One turning vector, and how many steps it has turned
The counts run from 0 to 450.
[ 12 -13   8  -6 -21  24  13   3 -12  -6  -2  32   0   4  13 -17   4  13
  22  12  -5   6 -12  -3  -8   3  23  14  -9   8   0   3  16  -8   3  17
  10  -7 -10 -12  -5   4  -9   3 -20   2  16 -10  -5   7   1   0  -3 -10
  -6  13   1  11  -4 -12 -29 -14  12  -6   0  -9   2 -15 -25   0  12 -32
   2  13   0  -5   9  -2  19   9 -17  -5] : 170
[  3  -1   4  -2  -9   8  18  19 -11 -14  -3  23  -6  12   0 -15   8  19
   8   5 -15   8   9   0   4   2  12  12 -15  15   2 -13   0 -14   3  21
  12  -3 -14  -4  15   6   3 -10 -13  17  19   2   3   4   1  -1   1   3
 -15  12  17   2   9  -2 -31 -12  17  -2  -2  -6  15 -21   2   9  20 -39
  -5  12  -4 -13   1   1  24   4 -10  -3] : 23
[ -7 -12  17  -8  -4   6   0  11  -8   2   5  16   5  -6   8  -7   5   2
   3   0  -8   2   2   8 -18  16  11  10 -10  10  -5  -1  10 -23  18  10
  15   5   4  -4  -7  17  16 -14  -7  13   8  -9   9  12   6  -4   7   3
 -21   5  -2  -1  16   7 -22 -17   6   7  10  -1   1 -18 -12   0  24 -45
   4   5   7   0  -1  -1  34  18  -6 -16] : 101
[  4  -3   3  -4  -9  15  22  17 -13 -11   0  29 -11  11   1 -17  -2  19
  10   5  -1   9   6  -8   3  -4   4  14 -20  12   0  -6   8  -9  -2  22
  15  -7  -8  -1  14   4   1 -11 -14  11  16  -1   2  10   0  -5   1   7
 -15  16  13   7   0  -3 -34 -13  15  -5  -6  -9   9 -16  -5   4  24 -30
  -1  13  -9  -8   9  -2  22  13 -19  -7] : 32
[  2  -2   4   2  -7   8  17  19 -11 -14  -6  21 -10  11   3 -15   7  15
  12   8 -17   6  10  -3   3   0  11  14 -13  12   1 -16   1 -17   1  18
  13  -3  -8  -5  13   9   5 -10 -14  16  22  -2   2   5   2   0  -3   1
 -16  15  18   2   6  -5 -31 -11  16  -4  -6  -4  14 -16   1   8  18 -39
  -7  13  -4 -12   4   4  24   8 -10  -5] : 22
[  9 -10  15  -5 -15  18  16   9  -6  -8  -8  27  -6   0   9  -8  14  13
  12  -4 -12   1 -14  -4 -17   4  28   8  -3   0  -5  -1   4 -14   9  15
   8  -8 -13 -21  -9   0  -1   2 -16  13  13  -9  -3  -4   2   9  -2 -15
  -5   7   8   5   6  -8 -29  -9  13   1  -1 -11   4 -14 -19   6  10 -38
   4  14   0   4  -2  -5  24  -6 -16 -19] : 185
[  5   2   4   2   2  14  15  13 -13   4  -1  12   0  -6   5 -16   8   8
  14  10  -4   3   6   3  -5  14   8  15  -7  12  -5  11  16 -10  16   7
  16   2   2  -3  13  15   4 -15 -12  14  15 -16   7   8  -4   7   1   6
 -24   2  -5  13   9  11 -15  -9  17   0  -6  -1   0 -16  -6  -6  21 -54
   1   3   4   5   2  -8  26  24   0  -2] : 122
[  2  -2   7   4   2  14  10  14 -12   2   0  10  -6  -6   8  -8   8  -1
  16   8 -14   3   9   1 -10  12   6  14  -8  10  -2   3  15 -15  14   0
  16   2   8  -8   4  19  12 -16 -14  13  17 -15   7  12   0   6  -1   1
 -22   9  -2   9   8   9 -19 -11  13   1  -3  -1  -1 -15  -9  -6  18 -53
  -3   5   5   7   2  -1  32  27  -3  -7] : 117
[ 12 -11   2   1 -15  22  13  11 -11  -1  -3  25  -6   7   8 -22   4  14
  26   9 -10   4  -6 -11  -9   6  20  20  -6  10   0  10  17  -8  10  14
  12  -4  -3 -10   5   3  -6   6 -25   9  21 -17  -4   9   1   3  -5  -6
  -7  12   6  17  -1 -11 -25 -14  13  -7  -1  -3   8 -13 -15  -1   1 -36
   1   4   0   0  10 -10  18   9 -15   1] : 159
[  2 -11   8 -10   3  13  12  22  -5  -7   0  30  -2  10  -5 -24  -4  18
   2   2 -11   0   7 -14  -9   7   9  18  -4  11   2  13   1 -18   2  11
   6  -4   7  -6  10   7   8  -7 -14   9  26 -18   1   6  -3  -1  -4  13
 -19  12  13  18  10  -6 -24  -7   3   3  -3   4  10 -24  -5  10  13 -37
  -3   0  -6  -3  12  -6  24  21  -5  -6] : 262
[ -7 -14  19 -12 -13  16   3  16  -7 -14  -5  28 -15   3   7 -10  11  11
   8   1 -19  -5 -11   3  -5   6   4   1  -4   5  -8  -5   0 -20  16  21
  23   4 -11 -17  -7   6  12  -7 -18   4   8 -15   7  10  -3  -4   0  -9
 -21  10   9  11   5   4 -33  -2  11   2   2  -2   1 -14  -7   6  12 -38
   8   8   4   2  -1  -1  21  17 -13  -9] : 425
[ 14  -9   4  11  -9  16  16   7 -27   4  -1  10   3   0   2  -7   4  12
  14   9  -2   8  -2   3 -12   3   3  18 -16  12  -8  -3  10 -15  16  11
  17  -2  -5   3   9  17   8  -3 -15  19  12  -2   4  17   8   1   3   0
 -17   0   8  10  13  -2 -10 -23  14  -5  -5 -17   3 -14 -16  -2  29 -40
   5   9   0   1   0  -3  28  13  -6 -15] : 339
[ 11  -9  13  -8 -15  17  14   8  -7  -8  -2  29  -5  -2  11  -5  16  13
  11   2 -12   1 -15  -1 -13   4  31   5  -4   3   0   0   4 -11   7  13
   7  -9 -16 -20 -11   0  -1   0 -15  12  12  -9  -3  -5   1   6  -3 -15
  -5   8   6   4   6  -5 -28 -10  18   1   2 -12   4 -14 -22   7  14 -37
   3  15   3   2  -1  -3  23  -7 -19 -17] : 186
[ 14  -6  12   4  -5  15  15   9 -18  -1   5  19   9  -3   8  -5  -2   8
  15  -2 -10  13   1   1  -6  10  14  21 -18  10   6   6   9  -9   4   7
  10  -7 -14  -8   5  16   2 -14  -7  29  10  -2   6   6  13   1  -1   6
 -10  11   5   1  13   4 -13 -20  11 -12  -4 -16   1 -22 -11   2  27 -38
   1  17   0  -3  -1  -7  30  12 -16 -12] : 355
[  6  -5   7  -8 -11  20  12  12  -8  -1   3  27   1   2  11 -16   5  11
  25   5 -13   6   0  -6   3  11   9  14 -18  16   6  13  17  -4   9  13
  16  -2 -15  -8   9   7  -6  -5 -16  13  13 -18   0   9   8   0   3   8
  -7  14  -2  11  -3   4 -20 -11  16 -12  -1   0   0 -17  -4  -2  13 -45
   0   8   3  -8   5 -11  18  21 -20   6] : 145
[  9 -18  -4 -11  -8  13  14  20  -6  -6   6  25  -7  11   1 -19   2  23
  -2 -14  -5   9   4  -9 -17  -1  20  13  -4  10   2   8   6 -15   8  11
  11  -8  -7  -9   5   0   5  -4 -20  10  13   8  -2   4   2  -6   3   1
  -9   8  16   8  12  -6 -34 -16  12   2   0 -16  12 -19 -12   7  17 -23
   8   5  -5   5  12  -6  30  -2  -9  -9] : 53
[  5  -7   8 -10 -11  15  10  15  -5  -1   4  25   3   1  14 -16   5  10
  23   1 -19   6   3  -5   2  14  14  15 -15  15   9  12  18  -8  11  10
  17  -2 -14  -9   9   7  -1  -3 -15  17  10 -15   0   8   9   0   1   3
  -6  16   0   7   0   4 -21  -9  13 -12   0   3   2 -18  -2  -3   8 -47
   0   7   4  -9   4 -11  22  19 -20   4] : 144
[  1 -15  13  -4   0   9   6  14  -8   0   1  21  -3  -3   1  -5   5   9
  -4  -4  -2  -3  -8  -4 -20   8  17   9  -2   4  -7   6   7 -21  21   9
   9   3   7 -11  -9  12  21  -9 -16  15  12 -16   6   8   5  -1   1  -1
 -24  -4   6   7  25   0 -23 -16   7  11   5  -6   4 -15 -17   7  20 -38
   7   0  -2  11   7  -7  33   9  -4 -23] : 88
[  4  -3   4  -9 -14  15  20   6 -12   5  -2  20  -5   1   4  -6  10  14
   7   5   7  -1  -7  -4  -8   4  10   0 -23  13 -12  -3  13 -17  17  17
  19   0  -6   2   7   3  10   1 -20   8   1 -12  -2  12   7  -3  14   0
 -12 -10   0   6  13  -1 -25 -14  21   6   1  -7  -4  -8 -15  -1  28 -45
   9   2  -1  -5   6  -2  23   6 -12 -18] : 314
[ 10  -6  10  -7   3  16  19  21 -21  -2  11  24  -3   1   2 -14  21  20
   3  12 -11  -5   5   4 -11   5  12  10  -1  18   1   5  -9 -15   2  -3
  15  -5  -7  -9   7  10  16 -17   1  10  11   4   3   9  -7   4  -7   7
 -27  11   8   1  10   6 -13 -11  19  -4  -7  -9   7 -13 -13   7  23 -33
   0  11   6   6   0  -1  31   8  -4 -15] : 229
[  8 -21  -3  -8  -9  15  15  20  -7  -9   0  26  -8  12   0 -19  -2  23
   2 -13  -4   9   5 -12 -18  -4  12  15  -3   8   0   5   6 -14   7  13
  11  -7  -3  -8   6   2   4  -4 -23  11  15   5  -2   7   1  -5   3   3
 -12   8  18  13   9  -8 -34 -18  10   2  -2 -16  13 -20 -11   6  16 -25
   8   6  -9   8  12  -6  30   2  -9  -9] : 52
[  2 -14  11  -6  -1  13  10   8 -13   1   0  25  -2  -4   0  -4   3   9
  -5   0   6  -2 -10  -2 -15   2  11   7  -7   4  -8   8   8 -13  17  11
   8   0   1  -7 -10  12  14 -15 -17   8  11 -19   5  10   2  -5   4   5
 -24  -7   3  13  22   3 -19 -18   8  11   3 -12   0 -20 -21   8  30 -36
  11   4  -4  10  10  -4  28  14  -8 -21] : 86
[ -3  -6  19 -15 -12  19   8  13  -5  -6   2  31 -12   2   9 -12  17  16
   8   1 -10  -7 -12   5  -1  10  23  -1  -3  10  -7   6   2 -15  13  19
  23   2 -14 -17  -2   0  11  -8 -14   0   3 -13  10   3  -7  -4  -2  -8
 -22   7   1   6  11   7 -34   1  17  -1   1   0  -2 -11 -12   5  14 -36
  11   8   5  -1   3  -7  20  10  -8  -8] : 421
[ -1  -8  12 -11 -10  21   8  13  -2  -6   2  31 -11   1  12 -22  14  20
  11  -3  -9  -1  -6   3 -12   5  28   4   4   9  -4  10   7  -7  10  10
   7   0 -12 -21  -5   3  -5 -18 -16   0  13 -13   5  -1 -11  -1  -7   1
 -20   0  -3   9  15  10 -30  -6  16  -2  -2  -6   8 -19 -17   2  10 -36
   5   5   6   4  10  -8  24   1  -6   3] : 403
[  8 -12  12  -3   2  14  19  20 -21  -7   2  27  -7   1   3 -15  16  16
   7  16 -11  -2   6   1 -13   1   2  13  -1  10   1  -4  -9 -16   3  -3
  16  -3  -3  -6   3  15  15 -19  -2   9  16   0   1  16  -5   2 -11   6
 -30  14  11   4   9  -1 -13 -14  14  -4  -9  -9   8 -13 -11   8  21 -32
  -3  12   3   9   4   2  30  17  -5 -14] : 231
[  4  -7   3 -10 -15  12  12   9  -9   2   2  16  -6   1   8   1  14   6
   8   0 -10   0  -2  -3 -13   5  14   0 -22  17  -4  -5  13 -22  20  11
  20   0  -7  -5   2   5  17   3 -20  14   0  -7  -3  10  14  -4  11  -4
  -5  -1   6   0  14  -1 -26 -18  20   2   4  -6   2  -8 -12   0  23 -45
   6   4   4  -5   0   0  31   3 -16 -17] : 318
[ -4 -13  19   1  -7  20  10  12  -9  -6  -5  33  -3  -2   8 -26  -9  13
  20  -4  -2   7  -1  -6 -19   4   9  21  -9   3   0   1  12 -10   4  12
   4   1   0 -11  -6  10  -9 -21  -8  16  21  -8   4   7   0   0  -5   9
 -16  12  -1   4   7   1 -30 -18  -1  -7  -2  -9  12 -20 -13  -4   7 -33
  -2  12  -1   2  12 -10  27  11 -16  -3] : 382
[  2 -10  14   6  -1  18  14  16 -13  -2  -3  27  -2  -1   3 -27  -8  16
  17  -2   1   7  -2  -9 -17   5  18  26  -7   3   2   7  11  -9   6  15
   4   0   4 -10  -1   9  -5 -17  -7  22  23  -9   7   4   3   3  -8   8
 -19  11   1   3  11  -2 -25 -20   1  -7  -5  -7  16 -14 -12  -3   5 -33
  -1  11  -3   4  12 -17  28   8 -12  -4] : 376
[  5 -13  18  -8   2  14  16  22 -12 -10  -3  31  -2   5  -2 -22   1  17
   6   2 -10  -1   5  -8  -7  10   0  17  -5  12   1   6  -8 -22   0   4
  15  -2   0  -4  14  12  16 -14  -1  12  15  -3   3   9  -5   1  -8  15
 -27  13  11   7  14  -3 -17  -3   4  -8 -13  -4   3 -20  -2   8  19 -34
   0   7  -3  -1   4  -7  24  19  -3 -15] : 244
[  1  -7   2 -20  -9  19  10   8   2  -5   3  27  -5   6  10 -13  -3  12
   2   6  -2   5   6  -6 -10   5  17   2 -15  13  -1   5  17 -15  -3  10
   6 -11   4  -9   2   6  -1  -4 -23  -3  17 -16  -8   4  -4  -3   6   6
  -9   7  -1  11   2  -2 -37  -6  12   9   4   0  -3 -23 -18   5  24 -41
  -3   5  -2  -7  16   8  23  21 -12  -8] : 284
[ -5 -13  18 -14 -14  16   3  15   1 -12   0  32 -13   2  15 -16  15  14
  11   0 -14  -2  -7   6  -5   9  25   2   2   8  -4  -3   5 -16  15  16
  17   7 -13 -17  -8   6   8 -11 -15   0   6  -9   6   5  -4  -5  -5  -8
 -23   7   2   3  14   4 -36  -5  13  -4   0  -2   5 -13 -11   6   8 -38
   5   7   5   0   8  -2  24   7  -6  -3] : 414
[ -7 -19  16 -10 -13  16   3  14  -1 -14  -8  30 -13   1  15 -20   9  14
  13   1 -12   2  -6   5 -12   4  15   4   4   3  -2  -6   6 -12  14  11
  13   7  -9 -18 -11   8   0 -18 -18   0  13 -10   3   7  -7  -3  -5  -6
 -22   4   3   7  13   3 -33  -7  10  -3  -2  -4   9 -20 -10   5   7 -40
   1   8   5   5  10  -2  24   7  -5   3] : 407
[  4  -6  -4 -11 -10  15  19   9   1  -4  -7  21 -11   3   6 -11   6  14
   3   5   4   0  -2 -10 -11   2  15  -1  -9   6 -10  -2  17 -18  13  13
   6  -3   3  -4   5   5   2   0 -29   2  15 -18  -9   2  -5   1   9  -2
 -13 -10   5  15  12  -7 -33  -8  18  13  -3  -5   0 -16 -16   4  22 -47
   3   0  -6   1  14   2  23   9  -5 -11] : 297
[  5 -16  15  -4   0  12  15  22 -17 -10   0  24  -5   1   2 -17  14  15
   8  12 -15   0   7   2 -14   4  -2  14   0  12   2  -5  -9 -19   5  -1
  16   1  -3  -6   4  16  15 -18  -1  12  17   4   2  15  -4   3  -9   6
 -28  15  13   3   9  -2 -14 -13  10  -5 -10  -8  10 -17  -6   8  19 -35
  -3  12   1   8   2   2  29  17  -3 -13] : 232
[  5 -27   4 -18 -14  14   6  12   0  -7   6  28  -3   4  10 -11  -1  15
  -3 -14  -3  10   2  -4 -16   2  23   9  -3   7   4   1  10 -19   8   6
  12  -4  -6 -10  -3  11  12  -7 -17   8   7   5  -5   8   9  -9   3   0
 -14   7   7   1  16  -9 -33 -16   9   0   1 -15   4 -20 -19  10  21 -26
   8   6  -5   4  14   2  32   4  -9 -16] : 65
[  7   6   4   4  -5  17  21  12 -19 -10   0  21  -8   8   3 -10  14  13
  11  16 -17   3   9   4   4   1  12   7 -15  15  -3  -9   1 -10  -6  10
  12 -10 -12 -10  14   9   4 -14 -14   9  19 -10   3   4  -5   0  -5   6
 -14   9  11   5   8   4 -24  -8  21  -5  -5  -7   7 -20  -8   7  26 -42
  -7  12   3 -14   2   8  23  10 -12  -6] : 13
[  2  -8  12  -6  -6  18  10  19 -13  -8  -4  25 -18   4   2  -7  16  10
   8   7 -16 -10  -8   0  -5   6  10   4  -1   6 -11   2   1 -16  16  19
  26   2  -4 -17  -3   2  17  -2 -22   3  10 -17   7   8  -7  -1  -4 -12
 -22  12   9  16   3   2 -31  -2  15   2   1  -1   1  -6 -10   4  13 -36
  10   6   1   8   1  -3  22  18 -10 -13] : 430
[  7 -15   9  -8  -2  20  12   8  -8   1   3  26  -7  -3   5  -2   2   7
  -6  -5   4   0  -7  -7 -15   1  19   5  -4   2  -4  10  11 -12  11   6
  10  -4   3 -11  -8  10  19 -11 -18   6   9 -17   3   7   4  -7  -1   3
 -22  -3   2  10  22   0 -24 -14  10   5  -2 -12  -3 -17 -24   9  26 -31
  10   2  -6  11  14  -3  29  12 -11 -24] : 80
[ -6 -14  21 -10 -14  20   7  13  -5 -13 -10  32 -15   1   8 -17   9  13
  11   3  -6  -3 -13   2  -4   5   6   1  -1   4 -11  -6   4 -16  14  21
  20   7  -9 -13  -4   5   7 -11 -16   0   8 -16   7  10  -8  -5  -3  -6
 -26   2   4  13  11   2 -34  -1  10   0  -5  -4   0 -12 -11   4  10 -38
   7   6   1   3   6  -6  18  14  -7  -8] : 418
[ -3 -13  19  -2  -8  16   8  14  -8  -6  -4  31  -1  -1   8 -29  -7  16
  16 -12  -4   8  -1  -5 -20   8  13  20  -7   4   0   4  11 -12   6  14
   3   1  -2 -11  -5   6  -9 -20  -7  17  18  -6   5   4   0   1  -5   8
 -14   9   0   1   8   3 -32 -15  -1  -6  -1  -6  13 -22 -10  -6   4 -34
   1  12   1   3   7 -13  28   7 -14  -3] : 383
[  4   1   8   7  -5  12  19  18 -14 -13  -9  20 -10  11  -1 -16   9  16
  11   6 -18   6   8  -3  -2   3   7  12 -12  12  -7 -12  -3 -18   3  18
  11  -5 -10  -7  17   6   3  -8 -16  17  23  -5   4   2  -6   4  -3   3
 -14   7  18   9  12  -1 -26  -6  17  -2  -7  -6  12 -24   1   7  18 -44
  -5  10  -1  -9  -3   2  22   6  -7  -7] : 16
[  0 -21  11 -13  -4  10   2  11  -4  -4   3  23  -2  -3   7   0   5   7
  -6  -9 -10   3  -5  -2 -16   6  16   3  -4   5   1   4   7 -17  17   5
   8   0  -4 -12 -13  14  19 -12 -17  14   9 -13   3   7   9  -7   4   0
 -17   1   6   5  22   3 -23 -18   6   9   6  -9   4 -22 -16  12  25 -37
   6   4  -1   8   8   1  35  10 -12 -21] : 83
